In the rows, 128 means zero.
Rotation paths and how fast each direction turns (degrees a step):
Each turn is a multiple of 5 degrees from 10 to 175, or 0.
Each row of a path follows its step; steps can be skipped.

step 0: [127 127 128 130 121 127 128 137 125 129 134 126 127 134 137 121 124 137
 140 123 119 127 129 126 122 140 128 133 124 128 121 128 125 126 120 132
 138 132 126 131 128 125 127 135 129 121 122 124 125 124 120 131 130 122
 132 132 135 144 128 127 129 134 130]
step 2: [127 132 126 130 128 119 130 126 127 130 117 123 130 119 126 132 127 133
 125 130 140 127 125 118 130 121 130 134 127 130 132 131 129 127 133 114
 130 137 121 129 126 115 131 135 131 133 140 134 121 121 134 124 130 123
 130 127 128 122 128 132 130 128 122]
step 3: [131 127 127 126 136 123 127 131 123 124 129 123 124 132 120 125 127 117
 128 126 129 132 131 129 129 122 130 142 132 130 123 126 113 120 122 137
 139 130 126 126 135 124 142 127 127 124 121 133 123 127 121 133 133 130
 131 120 128 129 130 123 133 125 127]
step 5: [127 133 128 117 126 125 123 132 125 139 123 129 133 126 131 130 128 129
 115 124 125 127 125 129 126 137 130 127 131 121 124 134 137 128 125 128
 128 122 126 127 114 124 127 130 136 139 125 127 131 127 142 129 129 126
 119 122 129 125 127 137 127 119 125]
step 6: [121 125 141 126 126 133 131 130 132 129 127 127 119 144 112 133 134 134
 130 124 124 121 125 122 130 131 123 132 132 132 116 128 123 127 133 128
 131 137 127 126 126 123 133 129 128 128 128 131 131 127 136 118 130 128
 134 126 129 131 130 130 130 130 121]
step 7: [123 130 133 128 130 124 134 128 132 131 129 124 130 132 126 129 131 129
 131 131 128 135 130 139 130 127 134 127 133 122 130 137 134 130 121 119
 130 133 126 125 130 134 123 125 133 117 124 135 132 128 110 127 125 134
 138 129 116 134 125 121 135 129 130]
step 8: [129 133 127 123 119 124 133 129 130 128 136 136 127 119 145 122 128 134
 133 130 121 140 123 118 124 132 130 120 128 120 129 131 125 125 124 123
 127 129 125 130 131 126 131 143 130 131 127 125 127 119 126 131 133 129
 133 127 132 128 125 131 124 123 127]
step 10: [124 128 125 130 129 129 128 128 118 129 112 131 139 128 123 139 131 126
 126 125 136 129 129 133 133 121 120 133 130 120 122 125 120 120 130 119
 132 131 125 132 132 129 126 131 129 120 139 131 126 127 125 121 122 121
 128 129 127 130 133 118 125 129 127]
step 13: [127 134 134 126 133 131 124 130 123 123 124 124 140 132 123 128 130 134
 124 128 129 131 140 130 126 130 128 135 128 129 114 137 141 133 123 118
 135 129 131 131 125 125 122 129 135 127 129 121 125 125 136 126 128 135
 118 135 125 127 128 132 133 123 123]
[126 133 126 128 126 129 129 129 127 128 130 127 128 129 132 128 130 126
 128 127 129 128 129 127 128 130 127 127 128 130 127 129 130 128 128 130
 128 128 128 128 130 128 126 128 127 131 129 127 127 129 129 128 127 127
 125 129 127 129 130 128 128 127 126] -> 90
[127 126 126 129 130 127 126 128 129 129 126 127 129 129 129 127 128 128
 129 129 128 129 127 127 128 130 129 128 126 126 128 128 131 128 128 128
 130 130 128 127 128 128 127 128 129 129 129 132 128 128 127 130 124 127
 127 128 128 127 130 127 126 129 127] -> 140
[125 127 127 129 128 127 128 130 128 126 129 128 129 126 128 127 129 128
 129 127 126 129 126 126 128 129 128 129 128 131 127 129 128 128 127 129
 128 128 126 127 128 129 131 128 130 126 127 129 128 129 131 128 129 129
 127 124 131 129 128 129 126 130 129] -> 130

step 1: [130 127 131 130 133 128 133 116 128 123 126 134 127 129 123 126 131 123
 134 135 134 135 124 131 131 127 124 128 126 123 128 133 126 133 129 129
 125 138 121 134 128 135 135 126 131 134 127 124 123 128 148 136 128 128
 128 120 124 124 130 129 134 119 134]
step 3: [131 126 132 130 127 128 131 119 130 128 125 127 129 132 135 137 129 132
 129 131 129 126 124 135 136 129 129 126 124 126 126 127 119 138 132 120
 124 126 137 127 115 123 125 126 134 133 124 126 134 128 123 134 128 133
 136 132 116 136 131 127 123 136 118]
step 4: [130 129 133 126 137 125 129 120 133 133 122 129 127 134 129 121 126 125
 137 126 128 124 122 126 127 129 130 132 135 121 121 130 134 124 124 127
 131 131 132 124 121 134 137 127 130 136 117 131 126 128 136 134 124 135
 124 141 129 121 125 136 135 121 126]
step 5: [121 129 127 129 135 123 124 125 129 134 143 129 135 120 130 128 122 135
 122 129 133 128 130 123 132 125 140 131 121 131 120 128 134 126 128 137
 129 129 120 129 123 131 137 130 133 127 126 135 121 123 129 132 124 125
 138 129 128 129 132 123 121 128 129]
step 6: [133 123 133 125 129 133 135 130 122 134 131 131 122 129 126 134 123 129
 132 136 130 138 129 123 129 129 127 132 116 128 130 125 132 135 128 131
 123 136 135 123 124 126 121 127 127 128 122 132 134 138 128 133 122 124
 135 118 122 129 125 134 126 127 114]
step 8: [128 120 124 127 133 125 129 119 134 120 130 131 132 123 123 119 129 130
 123 120 129 132 125 117 117 130 145 123 122 134 126 133 124 139 132 132
 130 126 130 123 130 125 135 126 126 132 129 129 127 122 127 125 128 134
 136 131 122 130 133 126 126 125 127]
step 9: [132 129 129 133 122 123 123 125 130 129 134 134 119 134 123 134 128 129
 135 132 128 127 122 129 134 121 133 129 125 131 115 128 116 131 130 122
 126 133 127 124 128 125 128 130 121 128 125 131 130 129 127 143 126 126
 133 125 123 135 133 139 136 134 120]
step 11: [124 136 129 123 125 128 130 128 132 127 131 129 134 121 130 130 127 128
 120 130 134 132 125 117 127 128 130 126 129 122 129 129 135 136 141 126
 135 132 119 128 120 125 124 129 130 133 123 141 126 125 129 125 124 135
 140 134 128 132 137 123 129 122 123]
step 12: [127 124 120 133 134 130 127 131 125 127 129 131 127 134 117 135 138 130
 141 134 130 134 128 120 123 124 125 129 119 125 123 123 131 133 125 124
 127 137 134 127 131 133 136 135 125 122 122 134 125 137 133 131 128 127
 136 126 134 126 134 133 129 130 123]
[128 131 128 130 127 129 128 128 127 128 128 126 127 130 127 127 125 130
 126 129 127 130 125 128 130 129 129 130 128 131 126 127 128 131 126 127
 127 127 127 128 127 127 128 129 128 128 128 126 127 129 128 127 127 126
 126 126 129 126 129 127 128 127 128] -> 95

step 0: [127 121 135 135 136 128 115 125 131 125 129 129 124 137 122 128 132 132
 126 120 123 127 124 132 128 129 121 130 125 130 133 130 124 130 134 125
 120 126 139 125 131 126 126 129 124 135 125 130 127 119 130 133 127 117
 129 124 127 131 131 129 129 127 124]
step 2: [121 127 123 127 132 124 128 130 125 130 125 124 128 128 123 136 136 126
 131 135 118 127 131 130 123 133 132 123 133 130 135 124 126 142 133 129
 122 131 129 140 127 125 130 116 131 134 124 130 130 127 129 119 131 122
 126 128 129 127 127 129 132 127 132]
step 4: [121 135 122 128 118 117 134 134 130 121 135 121 120 128 131 130 125 120
 126 132 130 123 127 123 131 127 131 127 130 130 122 124 122 132 132 128
 136 128 126 130 131 122 138 126 126 126 132 123 128 127 122 131 121 124
 133 129 126 128 130 136 126 132 130]
step 5: [131 130 126 130 125 127 123 129 123 129 125 122 131 127 122 137 136 134
 136 134 127 130 128 131 132 134 135 123 135 125 128 129 126 133 127 122
 131 129 123 120 126 126 126 124 131 120 125 130 129 128 135 121 141 131
 124 125 135 128 129 133 119 132 126]
step 7: [129 127 131 128 120 119 132 127 130 119 121 132 133 127 134 131 132 120
 134 127 126 135 129 122 133 125 135 126 122 132 124 122 130 122 128 132
 137 131 129 128 122 124 133 134 132 122 129 123 130 126 130 134 138 127
 129 130 120 132 130 136 128 129 124]
step 9: [126 128 137 138 138 126 120 125 130 120 129 139 127 126 132 132 119 129
 124 121 120 130 128 127 129 135 130 128 127 128 126 129 136 123 129 132
 133 121 133 131 130 132 126 131 128 125 131 134 133 129 136 136 123 133
 132 131 129 125 127 127 133 130 129]
step 10: [125 121 127 124 126 125 133 127 125 121 131 132 130 128 126 125 122 123
 126 134 138 128 130 128 126 126 135 131 124 127 131 123 132 126 130 124
 125 136 134 125 122 124 126 133 130 134 127 121 121 129 130 142 128 122
 128 123 121 128 121 131 126 141 127]
step 12: [131 120 126 129 126 135 123 127 125 124 130 130 128 126 123 124 121 128
 125 119 118 124 123 124 128 134 129 129 126 117 140 124 130 131 126 127
 121 128 127 132 126 124 126 130 133 126 133 131 130 128 128 135 115 131
 125 123 129 136 125 130 137 125 129]
step 13: [128 130 123 132 124 129 141 128 129 126 125 133 137 133 118 127 124 118
 127 126 130 131 134 126 125 122 126 129 130 132 130 123 131 127 130 128
 129 134 130 136 132 120 130 118 127 129 125 121 124 124 119 132 131 128
 130 126 128 129 129 125 125 134 138]
[132 128 129 128 129 126 126 128 129 126 130 127 125 127 128 126 127 127
 127 128 127 126 128 129 131 126 128 128 127 130 130 128 126 128 128 128
 129 127 128 129 129 131 129 129 129 127 130 129 129 129 128 131 128 131
 128 129 129 128 126 128 130 126 129] -> 130
[127 130 127 129 127 129 126 128 129 128 128 130 128 127 128 126 126 126
 127 128 129 129 131 127 129 128 127 127 128 127 129 128 128 127 127 130
 126 127 127 126 127 129 129 128 127 127 131 124 127 125 127 130 130 125
 130 128 126 127 128 129 128 127 130] -> 120
[127 129 129 129 129 128 127 129 127 128 127 130 129 128 130 126 130 127
 126 128 127 126 127 129 129 128 129 129 126 128 126 129 128 126 125 124
 126 128 131 129 125 131 128 127 128 131 128 127 128 126 129 129 128 129
 127 131 128 127 127 129 128 129 126] -> 35
[126 129 127 126 128 127 128 128 131 129 128 129 130 128 127 126 128 126
 128 129 129 129 127 129 125 128 128 129 130 130 126 128 128 129 128 129
 128 129 128 127 129 129 130 126 128 130 130 129 129 129 126 130 125 131
 129 129 129 127 130 127 126 129 130] -> 155
